In the data rows, the value 128 means zero.
A hidden rule labels the rows of this table. It goes by one to three of the table's principal directions, not those with the most spread.
[196 192 138 123 110 133 141 175 161 148 116  96 124 122 143 145 168  66
 146 129 153  91 111  87 166 104  91  80 106  95  90 127 153 161 119 132
 137 115  99 177 150  57 106 112 107 107  97  71] q864
[110 144 154 147 127  78 138  98 125 116 143  76 172  89  99  73 137  53
 140 123 122 100 119 118 108 114  77  48 111 170  92 141 149 131  85 145
 177 139 138 125 138  75 156 133 127 199  97 103] q864
[178 140 116 116 131 131 130 176 119 154 128 108 111 133 113 131 128 101
 133 105 150 120 124 100 125 134 123 137 141 109 125 143 125 123 146 111
 126 102 121 136 150 119  99 137 125 118 125 105] q167
[ 86 104 133 126 132 122 124  92 136 124 140 155 161 117 154 111 140 145
 120 135 113 143 129 149 135 108 132 135 117 144 127 131 113 126 106 156
 130 142 120 118 108 130 150 117 127 138 130 165] q300
[ 61 117 134  84 113 187 146 106 178 124 112 208 147 154 185 210 140 190
  94 144 126 161 163 160 238 118 125 119 110  84 128 128 116 169 117 154
  75 164  98 193  87  89 164 127  69  96 140 144] q29
[120 164 123 125 117 112 136 116 153 137 158  88 150 112 138 116 123  95
 121  85 148 125 134 120  97  94  67  70  87 123 107 129 138 128  71 146
 127 144 104 109 122  79 157 110 114 175 144 104] q552
[109 134  89 122 150 174 109 175 176 137 152 165  97 149 126 156  98 197
 129 149 142 151 138 122 119 146 154 163 144 128 144 144 110 123 137 126
  81  94 128 121 119 117 121 109 128 132 143 116] q167
[144 159 151 148 120 152 141 148 150 125 108 137 104 136 140 150 142 130
 123 141 133 125 113 109 138 141 139 131 133 121 127 139 116 154 145 113
 133 110 139 147 128 128 106 112 110  87 108 109] q455
[133 143 132 158 137 106 149 126  98 139 128 100 160 108 167  89 157  90
  93 102 120 117 127 121 149 129  92 100 123 128 119 124 118 120 112 154
 139 148 124 129 142 108 130 131 102 131 107 129] q300
[ 78  96 169  82 129 119 114  67 181  86 109 167 202 123 136 145 154 123
 120 143 120 119 171 182 171  83 133  80 123 156 101 148 106 179  87 148
 172 161 105 177  65  86 179 140 124 174 119 157] q552
[ 82 140 137 138 122 102 111 101 167 112 154 103 129 127 134 129 115 126
 142 138 134 113 132 132 102 125 110  83 111 149 123 123 155 154  96 142
 130 142 100 128  88  98 149 120 137 159 174 109] q455
[148 127 107 117 108 154 128 164 121 138 123 142 108 145 124 163 118 159
 131 139 136 149 141 133 142 137 163 170 136  94 141 117 141 114 174  98
  97 132 138 124 146 132 112 129 127  94 127 134] q29
[116 121 140 104 128 141 127 126 142 145 142 135 126 142  97 145 120 117
 144 132 139 130 134 121 137 134 147 144 137 126 137 155 115 140 146 117
 121 111 135 148 121 107 123 138 120 148 130 121] q300
[101 145 136 108 128 152 121 133 192 128 147 143 118 131  97 162 106 128
 156 156 131 127 137 125 137 134 128  96 115 141 115 153 127 161 114 123
 116 115 127 151 117  75 152 116 122 157 118  97] q29
[133 133 132 124 123 140 122 145 138 145 135 133 108 152 122 141 113 138
 136 123 138 134 120 119 112 136 152 156 136 119 141 137 122 132 152 111
 117 115 124 123 121 141 118 126 128 114 149 127] q29
[141 139 107  70 111 140 121 148  98 169 156 112  81 155  42 188  55 116
 152 121 152 129 152  86 144 179 113 142 141  86 142 153 143 132 172  93
  60  98 111 166 128 118 116 165 109 149 166  74] q437
[143 134 114 119  93 113 114 130  73 128 137 112 121 122  95 140  93 120
 146 151 115 128 128 120 133 159 108 129 127 113 135 106 172 106 155 115
 107 144 127 135 153 145 131 147 128 128 132 112] q864
[127 131 169 121 145 174 121 129 187 123 103 161 155 122 136 112 158 128
 137 180 117 114  98 131 179 112 152 121 145 166 131 152 101 157 123 134
 183 122 149 187 131 102 116 132 119  93  73 119] q167
[127 140 166 145 161 148 156 114 156 134 106 152 179 117 170  90 171 117
  80 128 118 135 107 132 157  97  97 107 121 149 106 147  73 136  83 172
 153 125 146 163 130 120 120 108  94 114  83 151] q29
[ 68 127 142 102 151 165 137  83 217 106 119 187 153 132 118 166 126 171
 126 149 116 135 173 166 153  98 148  89 106 152 102 138  97 178  82 151
 117 135 125 137  73  79 192 111 121 177 118 132] q29
[ 75 108 127 160 110 108 132  96 139  80 120 157 158 105 194 118 154 163
 108 135 100 148 124 169 133 104 132 120 114 149 131 112 121 117 110 144
 148 173 126  84 120 140 158  95 140 114 109 186] q437
[101  98 127 125 125 115 141 119 133 113 123 134 130 124 144 134 140 126
 129 110 124 135 135 149 136 116 128 114 120 128 125 123 131 128 116 132
 135 148 120 110 128 123 144 127 137 129 136 152] q167
[ 87 105  98 102 138 109 125 116 113 152 170 118 120 120 115 106  99 131
 160 134 121 142  87 115 118 127  80 135 112 137 140 121 159  87 110 151
  94 124 124 125 158 122 126 137 138 145 163 123] q455
[ 94 118 108 154 185 181 136 122 193 130 121 160  93 123 181 120 137 195
 108 117 129 132 117 126 129 124 143 136 136 155 157 131  75 142  86 153
 122 106 124 104 104 137 125 109 134  94 144 125] q552
[138 100 142  94 124 103 140 133  80 149 132 110 125 149  73 128 104  93
 140 103 139 137 130 123 114 141 134 151 143 113 129 147 125 114 166  98
 123 120 138 137 144 141 115 161 128 136 150 138] q552
[ 87 125 140 134 155  75 150  82 100 133 154  80 163 108 109  68 122  72
 119  95 112 116 119 128 110 121  64  74 108 163 116 130 129 112  80 165
 143 150 132 119 135 108 153 144 121 189 137 123] q455
[176 163 151 136 141  96 123 143 129 149 121  82 144 131 137  86 150  66
 134 109 133  87 102 107 107 111 111 103 126 140 107 129 138 143 123 130
 169 121 112 145 128 111 115 138 130 129 128 102] q455
[126 161 121 152 131  93 126 127 116 130 148  89 143 110 142  89 131  98
 130 142  98 115 105 128 119 128  77  88  93 146 111  96 176 112  97 163
 125 158 125 127 151 122 137 120 128 133 123 112] q552
[124 141 147 126 156 148 150 139 160 134 124 139 138 125 121 132 146 116
 105 124 143 125 149 112 156 131 124 104 136 135 110 166  79 164 109 144
 130 103 125 164 111  88 122 121  98 132 109 109] q437
[ 68 110 132 104 154 161 135  88 181 116 134 183 133 125 118 160 128 172
 119 159 124 146 153 139 166 121 126 118 115 142 119 149  96 161  84 168
  95 112 123 160  86 115 144 110 115 145 130 135] q300
[130  84 106 124 124 119 142 134  75 112 114 153 132 116 142 120 128 157
 106 119 117 174 107 143 117 125 106 173 139 120 140 124 113  66 137 122
 116 126 162 105 176 187 102 121 137 101 110 184] q552
[128 100 116  54 138 151 137 109 144 166 134 172 127 146  90 172 123 155
 165 137 122 148 158 142 143 109 169 184 116 113 133 122 120 142 142 133
  78 113 117 139 108 117 138 145 131 127 162 138] q437
[149 109 103 147 142 114 137 140  77 131 128 102 118 127  97 103 119 126
 134 101 130 127 146 132  82 146 158 161 155 133 149 112 122  90 159 104
 133 119 162  73 155 141 123 150 148 163 131 132] q167
[133 111 130 115 111 111 102 150 108 123 137 131 125 143 125 145 110 123
 133 138 130 133 133 136 128 152 131 140 142 119 133 134 136 126 152 116
 122 134 110 148 127 145 120 138 132 120 149 142] q167
[ 84  99 125 129 135 150 134  83 114 101 112 157 135 118 120 132 118 171
 106 154 105 146 129 147 165 136 120 135 138 143 152 121 122 109 119 142
 121 144 159 139 129 166 128 138 125 123 110 147] q552
[125 141 128 126 128 122 115 134 133 134 152 104 111 140  91 132  92 121
 139 119 148 122 145 119  87 144 139 121 131 128 129 143 124 136 136 104
 120 116 126 116 114 113 138 130 133 162 152 106] q552
[105  77 131  96 150 124 184  78  80 197 146 122 143 117 123 107 122  82
  99  23 129 149 119 103 146 123  66 141 127 120 157 157  70 100  93 170
 101 122 110 106 136 150 128 161  94 153 165 154] q864
[102  97  90 121 120 111 123 117 101 115 147 124 122 112 123 131 109 149
 139 122 124 144 141 142 113 132 109 128 120 125 138 105 155  95 114 136
 104 143 123  94 141 135 144 133 146 153 154 138] q167
[100 111 125 114 161 152 145 103 158 147 130 148 144 111 174  96 158 145
 128 119 123 131  95 126 158  92 105 126 114 147 142 123 103 126  79 175
 138 132 113 137 130 111 131 127 118  98 139 130] q300
[ 94 111 119 138 145 126 127 102 115 131 141 135 121 118 127  98 101 152
 129 134 115 139  99 123 112 136 110 135 129 150 143 128 117 102 114 140
 118 123 138 109 137 153 134 127 137 130 138 139] q455
[173 131 116 119  99 121 128 156  77 119 111 119 119 116  94 144 128 108
 139 129 135 125 140 112 133 148 138 142 148 106 123 133 145 115 172  86
 138 114 146 129 158 130 115 145 127 126  92 110] q437
[119 103 127 113 108  95 123 120  82 128 138 105 115 135  95 136 100 105
 144 114 127 133 132 132 107 153 129 140 137 120 140 132 149 112 160  94
 124 135 136 119 139 145 127 154 139 142 149 135] q455
[142 142 131 189 124 136 142 145 114 122 123 121 122 111 140 100 144 133
 109 137 115 134 119 120 117 144 152 141 134 140 133 122 123 112 141 129
 141 129 158  89 149 154 112 104 130 101  89 139] q864
[155 109 113 117 128 123 149 148  86 153 134  87 108 120 111 111 133  94
 154 101 137 121 121 115 137 135 135 145 137 116 159 115 134 102 153 110
 137 139 134 114 178 112 106 158 135 100 136 113] q300
[135 132 118 130 125 126 117 122  94 152 142 133 110 140 116 129  90 150
 126 130 130 137 123 111 103 152 117 148 126 111 127 117 138 118 134 135
  84 112 113 122 117 166 130 131 123 128 172 126] q167
[113  74 138 132 134 111 142  86  77 102 106 137 153 119 107 105 151 135
 132 155  95 138 147 175 143 124 175 158 134 144 138  96 136 106 149 129
 148 162 173 113 146 163 132 150 152 122 106 179] q29
[ 91  89 119 106 110 105  97 104 124 106 146 142 124 129  75 157  88 144
 158 155 129 134 161 146 108 145 159 136 142 137 125 144 145 132 150 102
 113 120 126 116 100 130 150 137 159 183 146 144] q864
[149 108 129 144 127  88 129 127  85 118 112 101 120 125 131  99 129 109
 143 121 114 115 115 143 104 130 139 127 129 133 125  97 151 110 145 111
 150 151 131  99 152 155 130 141 160 109 138 148] q29
[112 133 136 154 112 121 104 128 159 101 117 141 153 126 201 119 147 145
 106 135 108 124 121 161 138 110 147 118 126 143 133 121 127 137 127 124
 164 172 111 114 108 137 147 109 138  96 111 163] q437
[110 107 115 161 136  94 125 101  83 116 131 117 129 113 150  91 120 136
 117 122 103 130 116 142 104 139 121 134 129 144 139 108 131  97 128 132
 130 147 138  87 138 167 137 128 148 129 131 159] q437
[122 104 134 119 104 103 124 102 114 115 119 133 143 128 128 134 143 121
 150 138 118 127 132 153 126 107 146 133 116 121 116 104 164 125 137 125
 137 149 127 115 124 134 144 132 149 140 134 156] q167
[104 119 151 129 141 149 132  88 170 128 116 160 171 116 174 104 158 146
 108 133 112 134 109 147 151  85 125 124 117 154 131 131  98 136  88 164
 155 146 124 134 107 134 138 114 122 109 113 160] q864
[ 75 114 112 134 118 109 115  92 166  98 141 127 138 112 189 122 143 155
 141 139 116 125 117 160 136  90 111  96  94 142 136  89 162 128  82 161
 135 180  91 105 111 113 156 108 154 116 161 147] q864
[ 83 110 121 125 115 156 122 107 148 123 122 156 103 157 147 177 106 181
 118 116 141 138 155 144 138 143 168 146 143 105 153 129 124 147 152 101
 103 134 119 116  83 131 150 138 122 132 166 136] q29
[142 116 109 127 141 101 139 135 107 134 130  93 134 120 140  96 151 103
 134  84 129 120 129 136 102 108 134 139 128 133 140 114 133 104 130 119
 153 140 135  91 149 119 123 143 146 134 132 132] q455
[134 137 143 138 130 145 140 122 141 128 101 146 126 136 138 140 135 139
 107 112 136 124 137 121 135 124 150 130 142 121 120 145 100 150 140 111
 136 113 130 124 103 131 133 125 117 122 114 130] q437
[131 125 142 154 134  98 141 128 100 141 137 109 142 134 147  95 135 101
 112  88 125 136 127 137  81 131 133 138 126 131 125 132 105 115 134 123
 139 133 138  89 133 138 137 123 124 143 136 157] q552
Which label does each new row get?
[123 137 105 139 140 148 152 157 155 135 132 114  96 138 158 138 143 136
 121  71 146 128 137 123 121 121 148 137 129 117 156 131 104 129 132 113
 131 130 122  82 132 104 128 120 126 117 136 115]: q455
[ 87 119 152  96 115 142 128 109 169 135 143 155 146 148 141 162 147 127
 137 133 128 138 143 147 160 113 146 133 108 120 130 137 131 164 119 149
 121 144 106 158  92 103 146 126 107 129 152 138]: q864
[151 153  94 153 150 112 147 147  91 135 140  77  97 106 124  98 136 102
 140 109 128 104 122 100 117 145 103 111 120 127 135 103 142 110 121 134
 124 122 134 102 168 104 121 132 131 133 121  82]: q437
[117  94 160 112 123 135 142 135 122 131 115 163 144 143 122 138 170 125
 137 162 114 143 129 142 184 129 182 170 137 125 128 134 133 145 163 141
 137 135 136 166 128 138 105 139 118  78 117 160]: q864
[136 118  96 110 120 123  92 168 119 125 149 143 105 151  82 161  79 166
 146 167 133 148 151 136 101 156 148 158 138 113 117 122 161 111 159 113
  74 110 124 128 127 150 122 125 151 148 158 134]: q167
[127 119 127 139 118 116 145 127 100 113 111 144 144 115 140 135 153 132
 110 137 123 139 150 137 151 130 128 120 123 110  98 117 139 130 130 138
 117 134 131 132 129 124 137 123 115 124 112 145]: q864
[104 161 135 107 137 158 133 163 197 162 160 112  94 158 106 156 103 107
 138  86 165 123 116  88 115 139 122 118 137 129 145 190 103 157 132 103
 123  89 119 140 110  76 119 128 103 154 145  74]: q455
[149 132  91 145 152 147 149 153 114 146 131 130 104 103 130 104 152 146
 142 143 133 132 105  97 135 123 117 144 120 120 120 105 144 100 113 157
 104  95 143 113 171 117 104 115 130 112 113 105]: q864
[ 99 105 126  97 153 113 190  94 102 160 129 107 137 105 116 104 144  82
 125  67 135 135 107 103 150 106  58  98 110 124 118 143 120 111  87 151
 122 118 136 135 157  92 131 155 100 149 134 111]: q455
[147 152 149 145 115  98 140 112  91 113 112 106 159 116 148 101 163  88
 118 137  95 121 109 144 129 118 104 117 104 132 115 100 155 116 127 136
 157 161 157 138 157 141 127 127 118 115  88 137]: q455
[ 98  88 104 112 138 163 131 107  94 156 135 152 113 128 130 130 117 169
 125 141 120 151 109 118 168 152 131 187 150 120 178 125 129  95 148 138
  93 118 150 145 144 161  97 159 116  99 142 134]: q300
[126  91  93  93 176 137 155 103 124 147 119 115 108 118 112 114 137 138
 132  64 155 126 144 122 108  95 133 144 134 124 142 130 102 115 103 119
 128 101 135  97 126 117 124 156 146 146 156 116]: q455
[123 166 155 114 120 142 141 109 192 139 123 147 157 130 166 145 143 120
 112 100 144 126 130 124 129  83 103  90  99 120  98 149  93 170  87 140
 134 127  95 137  88  81 162  99  99 139 128 122]: q455
[147 107 107 129 118 115 118 146  78  98 112 126 114 123 106 137 123 138
 134 149 122 132 139 139 128 152 136 142 145 118 128 109 159 102 157 105
 129 129 153 129 157 156 114 143 145 124 113 131]: q29
[153 130 104 112 127 148 112 115 114 144 133 134 101 124  91 146 103 146
 149 135 135 118 140 107 120 138 130 145 129 115 136 115 141 127 125 132
  99 100 118 122 118 148 130 137 139 148 147 101]: q864
[175 146 135 142 144 125 149 157  90 125 112 105 131 120  73 111 146  91
 122 136 131 121 139 109 118 149 131 134 148 133 112 138 123 117 149 116
 144  94 183 143 165 124  95 139 117 152  76 102]: q552
[150 150 122 154 135 158 138 147 153 106  99 132 118 112 147 132 154 140
 117 135 127 116 129 125 145 124 132 111 134 135 129 121 119 135 118 124
 152 125 146 124 142 118 121 115 127 108  82 108]: q29
[ 90  62 113 108 137 152 116  95 117  93 113 207 125 138 107 158 104 217
 115 159 113 182 145 171 110 130 162 194 144 134 141 128 103  98 133 125
  97 110 168 110 115 208 129 119 151 138 132 196]: q29
[140 161 147 134 112 142 107 154 174 128 140 127 130 144 116 151 126 115
 133 140 144 117 151 125 120 134 164 121 132 127 118 156 120 164 146 106
 139 118 123 138 101  96 132 112 122 147 112 112]: q864
[126 114 148 100 143 167 105 111 160 121 112 177 148 161  91 158 123 163
 123 168 127 132 166 159 147 121 187 159 144 130 124 138 109 154 142 127
 122 115 147 165  87 143 133 136 130 156 119 147]: q167
[117 148 131 129 135 139 118 138 144 173 158 100  83 157 116 133  70 109
 143  81 140 111 108  97  90 167 125 129 144 133 165 157 105 138 149  94
 118 110 114 109 116 121 139 148 120 149 171  90]: q552
[145 130 130 148 115  94 100 143  99 104 128  95 130 117 150 105 134 101
 140 127 123 104 124 136 100 149 140 124 146 143 143 125 134 125 153  94
 179 143 130 118 140 124 129 142 144 124 118 121]: q437
[140 163 106 130 120 137 116 143 131 143 156 125 118 122  96 129  94 141
 135 135 131 135 131 104  96 137 116 131 116 127 120 132 136 117 122 132
  97 107 123 105 127 131 136 108 126 153 129 103]: q300
[ 94  70 132 104 130 124 151 101 124 122 119 132 113 133  92 142 135 124
 162 116 135 129 144 145 146 117 167 134 134 126 137 124 137 133 141 115
 136 135 134 110 128 114 141 153 151 143 147 143]: q167
[104 194 120 146 142 154 113 140 197 191 185 100  86 139 144 120  84 132
 138  99 156 109  95  59  86 148 109 117 124 142 151 168 109 159 112 131
 100  84  83 112  83  87 131 112 105 138 182  56]: q437
[ 88  94 100  81 106 114 134 104 146 124 129 150 135 114 166 164 147 146
 138 111 154 137 126 122 178  81  74  99 103  91 105 120 167 135  83 164
  96 134  60 148 103  94 141 126 126 127 178 133]: q864
